In the rows, 128 means zero.
A single turn carries every row of the set below to another of its rows. Some are shown first; where does it send the rows asked next?
Q_347: [152 129 103 121 114 145 133 108 126 126 129  97 110 135 110 176 144 102
 133 134 135 137 183 133 143 128  97 158 133 152 124 117 122]
Q_448: [119 126 138 136 131 137 128 123 157 137 129 180 159 115 113 113 108 161
 120 120 127 163  96 125 120  93 111 136 129 133  93 151 134]
Q_925: [160 127 125 137 143 152 119 128 126 128 138 131 140 108 102 149  75 121
 152 145 157 150 117 143 155 147 104 145 125 142 157 143 162]
Q_316: [150 133 123 131 157 158 124 129 128 132 147 140 137 115 104 145  75 128
 156 139 162 153 128 146 155 143  93 147 120 146 146 147 157]
Q_898: [131 119 131 107 123 146 114 144 157  91 126 126 129 127 162 151 140 132
  92 124 160 103 129 150 130 101 114 113 100 149 121 141 123]
Q_472: [132 119 111 107  91 119 131 156 165 129 108  91 124 105 134 128 109 132
 166 133 119 131 123 140 129 109  98 109 127 130 145 126 126]
Q_5: [117 120 122 115 130  96 155 105 131 143 152 141 121 147 125 114 100 100
 169 107 112 156 136 130 151  95 106 139 117 124 139 140 113]
Q_863: [154 124 106 120 114 139 131  97 133 126 125 109 114 131 114 182 156 109
 128 126 136 135 179 136 151 132 105 148 133 162 130 119 127]
Q_130: [157 133 121 133 147 163 119 135 130 128 133 135 143 113 104 147  78 127
 154 147 168 153 117 150 148 142  99 146 113 143 152 145 153]
Q_196: [138 136 133 147 114 153 135 130 117 120 104 124 121 136 136 122 150 152
 117 110 100 139 154 116 115 103 150 121 173 122 105 130 122]
Q_687: [133 147 146 142 151 130 125 106 118 109 136 156 110 136 157 129 117 117
 122  96 156 121 136 114 132 118 147 142 116 123 157 176 112]
Q_631: [113 122 127 126 120 107 158 106 141 147 149 141 121 134 126 119  99 104
 168 101 109 159 141 122 144  96 115 147 118 129 163 135 109]
Q_237: [114 125 141 133 139 132 125 134 153 134 138 174 154 115 115 124 117 161
 119 115 139 159  97 116 115  92 121 135 147 123  91 153 127]
Q_286: [144 146 149 141 155 133 125 117 112 104 134 140 120 139 168 122 116 120
 110 100 153 119 131 106 132 127 142 146 110 129 145 169 118]
Q_845: [127 120 136 140 136 130 133 122 157 140 132 182 156 118 111 120 111 152
 117 129 135 167  95 123 109  90 117 138 127 132 100 152 136]
Q_830: [142 117 124 112 112 145 121 136 162  92 119 128 130 121 160 145 137 133
  92 118 161  93 123 133 124 109 107 108 112 150 131 153 129]
Q_643: [138 137 131 146 100 155 124 135 124 117 116 115 118 147 131 139 149 140
 127 111  90 144 150 124 115 101 154 122 167 120  96 134 127]
Q_367: [152 126 126 139 147 150 111 132 129 128 159 141 137 113 105 139  71 133
 153 138 166 154 121 148 148 129  97 146 117 147 145 146 160]
Q_530: [134 136 129 142 113 143 128 120 113 127 114 118 119 140 138 129 151 147
 119 106  90 140 150 115 116 108 150 120 169 121  95 134 124]
Q_323: [159 126 103 122 120 143 135 106 126 125 135 100 119 138 115 181 151  99
 125 128 141 133 174 128 146 135 108 154 129 158 129 119 124]
Q_786: [134 133 129 138 109 150 127 128 119 116 109 115 123 143 134 136 145 145
 109 109  95 140 148 118 111  99 148 116 165 116  89 126 124]
Q_370: [159 130 106 122 112 138 124 110 129 117 127 104 113 132 104 176 133  97
 140 132 139 131 185 127 152 130 104 156 121 159 124 121 130]
Q_217: [150 127 108 123 114 147 131 104 132 123 140 100 123 125 104 172 149 100
 135 125 140 135 188 130 145 128 106 165 129 155 124 125 128]
Q_756: [119 130 137 137 145 132 121 127 154 133 132 180 157 120 111 126 107 161
 114 116 133 159  94 120 119 101 118 132 129 129  91 153 137]
Q_78: [156 131 112 131 154 164 112 129 126 129 147 139 136 112  99 138  81 128
 157 132 169 151 119 148 152 139 105 142 125 143 146 153 160]
Q_557: [120 124 110 102  98 120 126 157 152 119 111  89 129  98 132 123 105 131
 162 139 120 126 128 145 147 108  96 117 128 116 133 125 125]
Q_781: [114 130 127 118 127 106 153  92 132 150 146 148 115 147 129 121 109 104
 161 105 106 155 130 122 148 100 114 154 104 126 152 142 116]
Q_796: [132 129 124 127 109 156 134 129 119 113 106 122 117 147 132 143 153 135
 122 108  98 137 157 118 123 101 153 113 167 120  92 132 123]
Q_884: [137 112 115 111 114 143 121 148 159 104 120 118 127 126 157 147 147 144
  92 125 157 106 118 144 125 110 101 113  99 148 126 147 119]
Q_210: [131 129 136 133 132 135 125 131 166 133 131 179 158 118 109 125 112 151
 116 112 133 161  92 117 122  97 118 134 139 135  85 153 129]
Q_404: [129 125 124 101  96 127 141 153 154 139 106  88 132 105 129 122 104 134
 165 128 113 133 124 142 144 116  99 116 126 118 145 121 118]
Q_510: [132 151 154 143 162 121 122 128 112 105 137 149 115 150 152 126 115 111
 122  99 151 117 133 112 137 119 144 145 118 129 143 166 107]

Q_530 -> Q_448
Q_781 -> Q_404
Q_370 -> Q_796
Where do these go?
Q_898 -> Q_510
Q_217 -> Q_643
Q_863 -> Q_196
Q_786 -> Q_756
Q_472 -> Q_830

A single turn carries every row of the set below to another of its rows. Some are shown first; where does it send the rows asked next?
Q_941: [138 146 127  98 138 152 130  99 128 109 142 151 149 160 134 151 130]
Q_972: [114 124 131 150 128 118 120 150 126 158 110 101 118 107 131  97 137]
Q_890: [149 148 117 114 110 131 128 109 128 115 136 154 164 162 128 145 119]
Q_189: [156 147 132 112 144 138 136 102 148  94 128 159 132 141 117 156 128]
Q_975: [106 138 125 131 119 117 126 155 111 174 133 130 108 103 122 116 129]
Q_835: [159 122 132 127 128 146 132 102 131  80 123 132 149 145 140 147 125]
Q_561: [125 136 140 122 171 124 120 139 122 143 124 103  94  96 127 128 150]
Q_443: [135 119 130 131 113 157 133 103 134  98 120 134 162 158 145 123 125]
Q_706: [148 137 118 126 101 133 128 110 130 111 128 148 168 161 133 135 116]
Q_311: [161 133 131 114 138 143 130 100 130  83 132 137 144 145 136 157 127]
Q_96: [110 145 126 119 134 117 125 151 109 171 141 133 100 101 118 128 133]
Q_548: [ 98 115 123 132 131 109 110 167 131 152 131 120 118  97 130 116 127]
Q_131: [120 118 138 149 143 124 121 146 127 143 109  94 108 100 133 103 143]
Q_356: [100 108 127 136 136 114 111 165 132 142 127 113 115  93 133 117 129]
Q_335: [130 141 120 115 111 148 130 106 129 121 134 151 167 168 135 131 122]
Q_997: [103 106 130 134 145 116 111 163 132 135 128 110 109  89 134 121 132]
Q_194: [102 126 125 114 154 111 108 162 128 149 142 124 106  93 127 135 132]
Q_458: [107 125 129 145 113 120 127 156 113 165 124 121 110 100 126 107 129]
Q_481: [121 119 142 132 150 132 130 145 113 137 127 110  86  84 130 128 140]
Q_334: [132 148 122 102 125 148 129 103 128 119 141 155 160 166 133 142 125]
Q_9: [143 144 120 131 103 128 135 112 149 118 119 165 156 155 116 130 117]
Q_29: [106 111 132 126 154 118 110 160 131 134 132 112 103  88 132 129 134]
Q_437: [122 150 133 113 168 118 118 141 120 157 133 114  98 103 120 132 148]
Q_719: [112 114 135 150 119 127 130 153 115 150 118 111 104  94 131 107 132]
Q_430: [145 155 120 118 116 126 134 109 147 120 128 171 150 155 113 143 120]
Q_341: [158 134 138 123 142 142 138 101 150  82 119 149 130 136 122 151 129]
Q_203: [157 145 126 105 136 139 129 101 127  95 140 146 147 150 131 160 127]
Q_815: [131 129 124 125 106 151 131 106 132 112 125 143 167 165 141 124 121]
Q_607: [140 118 135 126 127 161 133 100 134  88 123 131 153 152 146 132 128]
Q_799: [150 156 125 110 133 131 134 105 146 109 132 168 140 149 112 154 125]
Q_820: [142 137 133 104 145 158 131  96 130  95 138 142 145 153 138 151 132]
Q_566: [110 138 125 140 126 112 118 151 124 173 117 112 122 114 124 100 136]
Q_179: [151 121 132 146 113 139 139 107 152  90 106 146 147 143 127 127 122]
Q_540: [115 143 133 115 148 122 126 148 109 160 142 128  90  94 120 137 138]
Q_419: [115 157 126 114 154 112 116 146 120 173 133 122 107 111 117 125 143]
Q_590: [146 131 125 143 103 133 137 110 152 105 111 155 156 150 122 124 118]
Q_223: [156 119 128 135 114 143 132 106 133  86 120 132 157 149 141 135 121]
Q_167: [156 123 136 138 129 143 139 103 152  80 110 144 137 137 127 138 126]
Q_868: [ 99 129 121 117 145 108 108 164 128 156 141 127 112  96 125 130 129]
Q_81: [151 125 123 136 102 138 131 108 132  99 121 139 166 155 138 131 117]
Q_266: [105 119 130 117 158 114 110 161 129 139 138 117 102  89 128 135 135]
Q_551: [143 125 137 115 140 162 133  97 131  86 130 133 146 151 143 144 132]
Q_846: [119 132 140 121 155 128 128 146 111 145 136 119  84  87 125 137 141]
Q_252: [116 111 141 145 135 131 130 149 114 138 120 108  94  87 133 116 136]
Q_172: [152 151 119 105 126 134 127 104 127 108 141 153 155 157 128 156 122]
Q_907: [125 123 142 137 161 127 122 142 125 137 115  95  98  95 132 116 147]
Q_144: [ 97 123 121 124 135 108 108 167 129 158 137 124 117  99 127 122 127]
Q_980: [110 151 123 125 136 109 117 150 121 179 128 121 118 116 119 112 138]

Q_941 -> Q_815
Q_179 -> Q_189
Q_561 -> Q_980
Where do these go?
Q_144 -> Q_997
Q_203 -> Q_706
Q_719 -> Q_846

A single turn carries every row of the set below to another of its rows. Some are shown first; where does it send the rows asked next?
Q_452: [ 73 124 102 150 136 140 129  91 135 121  86 162 149  97]
Q_524: [154 143 103 133 120 118 116 123 160 127 100 141 148 115]
Q_628: [119  82  86 131 116 119 132  98 148  78  96 123 104 114]
Q_209: [109 120 138 114 151 130 186 123 154 113 110 147 110 118]
Q_143: [ 64 129  95 146 132 145 139  99 125 115  92 165 135 108]
Q_803: [110 158 109 100 118 148 154 125 173 103 123 130 115 103]
Q_241: [118 109 136 116 157 119 173 103 170 126  98 132 125 105]
Q_163: [122 117 148 120 155 126 175 118 163 117 105 152 127 106]
Q_164: [ 95 111 135 133 123 116 114 116 110 124  90 145 145  80]
Q_68: [151 154 101 138 128 116 115 121 152 121  91 135 146 119]
Q_670: [ 72 129 105 150 134 146 134 100 128 113  92 172 145 101]
Q_496: [ 65 125  93 146 134 141 134  89 131 120  86 155 140 104]
Q_457: [ 70 115 112 122 118 121 132 121  97 121  94 130 115 102]
Q_24: [123 150 114 105 123 138 141 112 187 112 114 125 133  89]
Q_880: [ 99 127 145 122 147 134 173 111 161  85  78 133 112 111]
Q_344: [110 152 102  98 121 140 149 111 182 111 115 115 120  98]
Q_2: [123  91  83 132 105 131 135 115 144  72 112 139  99 116]
Q_841: [ 69 121  97 125 127 124 142 123  96 120 101 136 120 103]
Q_897: [134 139  78 125 119 115 126 113 159 133  94 112 128 128]
Q_48: [135  93  99 138 107 132 129 120 146  69 114 156 112 107]
Q_360: [129  84  82 133 110 124 126 102 155  81 103 128 109 107]
Q_454: [133 151  80 130 126 114 124 113 149 126  87 112 129 131]
Q_887: [117  92  95 132 111 129 140 118 133  65 109 145  96 121]
Q_326: [ 99 125 142 121 149 131 172 104 164  89  74 126 114 107]
Q_986: [ 81 107 116 125 124 112 119 106 112 131  84 120 132  88]
Q_275: [140  85  97 139 111 126 120 107 157  78 105 145 122  99]
Q_97: [ 86 126 120 134 128 127 134 133  96 114 108 164 138  90]
Q_554: [137  81 105 139 120 116 119  99 155  77  96 139 125  99]
Q_40: [104 113 127 111 153 123 184 109 162 121 102 127 109 118]
Q_105: [122 157 119 106 120 145 147 125 179 104 122 140 130  93]
Q_829: [ 79 110  97 129 134 111 126 102 114 133  88 121 138  88]
Q_494: [123 150  79 121 112 127 142 135 140 120 109 128 110 143]
Q_616: [136  91 113 140 114 127 129 118 140  64 109 161 117 106]
Q_438: [ 97 115 121 137 135 116 118 114 115 127  93 149 156  76]
Q_656: [ 84 119 132 129 118 125 127 133  96 114 100 154 128  94]
Q_951: [124 160  82 128 120 125 136 132 134 113  99 128 114 143]
Q_283: [142 163 102 136 122 127 127 140 135 109 103 151 132 131]
Q_42: [104 127 150 123 149 134 171 110 163  85  77 136 118 105]
Q_783: [143 154 103 131 114 131 132 145 141 112 115 158 130 130]
Q_571: [104 124 147 123 150 131 169 105 167  89  74 130 120 104]

Q_241 -> Q_40
Q_360 -> Q_2
Where do these go?
Q_438 -> Q_829
Q_105 -> Q_24
Q_524 -> Q_897
Q_164 -> Q_986
Q_68 -> Q_454
Q_616 -> Q_554
Q_670 -> Q_452
Q_326 -> Q_880

A single turn carries every row of the set below to another of its rows. Some are shown first; where does it send the rows asked next?
Q_315: [118 153 155 155 140 134 127 114 124 105 129 143 140 116 166]
Q_165: [149 127 126 154 160 119 102 119 129 120 147 100 116 112 137]
Q_795: [149 116 117 140 145 123 109 122 138 146 136 148 133 155 163]
Q_697: [107 113 149 129 141 130 116 135 131 108 146 143 162 125 168]
Q_579: [139 145 148 137 116 104 115 143 121 151 134 161  97 124 122]
Q_159: [144 109 118 101  99 119 144 123 110 124 123 155 111 124 137]
Q_564: [101 119 161 143 139 133 120 151 116 134 137 106 157  99 112]
Q_748: [ 89 165 155 118 136 130 127 131 145 124 143 141 107 125 113]
Q_415: [137 102 127 130 121  91 142 143 141 111 109 120 124 150 150]
Q_869: [121  99 134 149 127 131 179 144 125 132 143 100 130 108 133]
Q_433: [103 111 143 135 117 124 127 143 155 144 148  89  90 116 121]
Q_636: [101 122 134 133  97 128 147 159  94 131 161 136 123 132 147]
Q_227: [141 135 104 120 111 149 135  96 126 124 128 140 114 158 144]
Q_495: [120 135 139 132 105 149 129 132  99 113 117 171 126 143 127]
Q_282: [115 108 110 113 144 152 153 134 134 158 158 119 136 141 107]
Q_990: [ 90 137 153 130 128 132 169 141 133 122 145 112 115 103 109]
Q_212: [107 115 128 152 126 144 113 106 111 139 154 110 116  97 100]
Q_382: [101 133 148 102  96 133 162 147 125 149 127 140 132 148 135]
Q_995: [117 121 115 120 109 107 110 131  99 156 131 151 117 103 136]
Q_87: [126 122 133 127 108 146 131 133 136 112  97 148 155 159 136]
Q_379: [114  93 131 131 120 109 142 143 157 120 126  85 111 136 140]
Q_705: [110 143  94  99 125 131 121 117 112 131 136 150 119 136 116]
Q_817: [117 154 137 122 144 125  98 120 147 136 138 160 117 152 140]
Q_961: [123 105 124 133 122 141 124 121 160 123 105 105 164 144 128]
Q_966: [134 122 159 142 119 138 135 136 155 106 123  87 120 156 117]
Q_219: [125 140 151  97 127 131 148 120 160 152 104 125 132 146 124]
Q_111: [150 127 136 134 119  89 129 143 123 127 112 159 117 145 142]
Q_653: [153 110 140 112 104 134 157 125 138 100 119 122 114 151 126]
Q_958: [151 119 144 151 111 159 141 103 136 122 125 111 130 151 157]
Q_946: [107  91 127 108 143 140 130 145 135 134 160 130 160 137 139]
Q_665: [127 170 137 160 140 145 151 102 123 129 126 131 116 120 135]
Q_161: [111 131 137 145 114 147 119 119  87 127 145 153 107 112 109]
Q_298: [125 148 115 139 142 155 164 112 127 156 141 119 114 132 105]
Q_101: [116 137 151 138 114 122 114 142 137 159 152 126  83 111 112]
Q_615: [131 110 172 162 125 150 133 130 131 128 129  94 153 122 141]
Q_99: [ 90 135 123 111 139 123 114 145 107 136 140 134 141 106  99]
Q_773: [ 99 133 133 150 124 112  88 141 116 162 135 116 123 109 126]
Q_646: [113 101 121 146 131 140 115 107 149 137 133  86 145 113 110]
Q_59: [150  88 115 153 136 125 151 133 126 144 138 119 139 133 160]
Q_141: [107 134 155 161 129 127 100 144 144 137 131  83 125 136 116]
Q_439: [124 118 122 158 129 122 117 145  96 116 170 116 115 114 148]
Q_240: [148 137 140 123 159 124 117 106 161 137 114 104 124 127 124]

Q_579 -> Q_111
Q_159 -> Q_653
Where do these go?
Q_298 -> Q_665
Q_795 -> Q_59
Q_615 -> Q_564
Q_646 -> Q_212
Q_636 -> Q_382

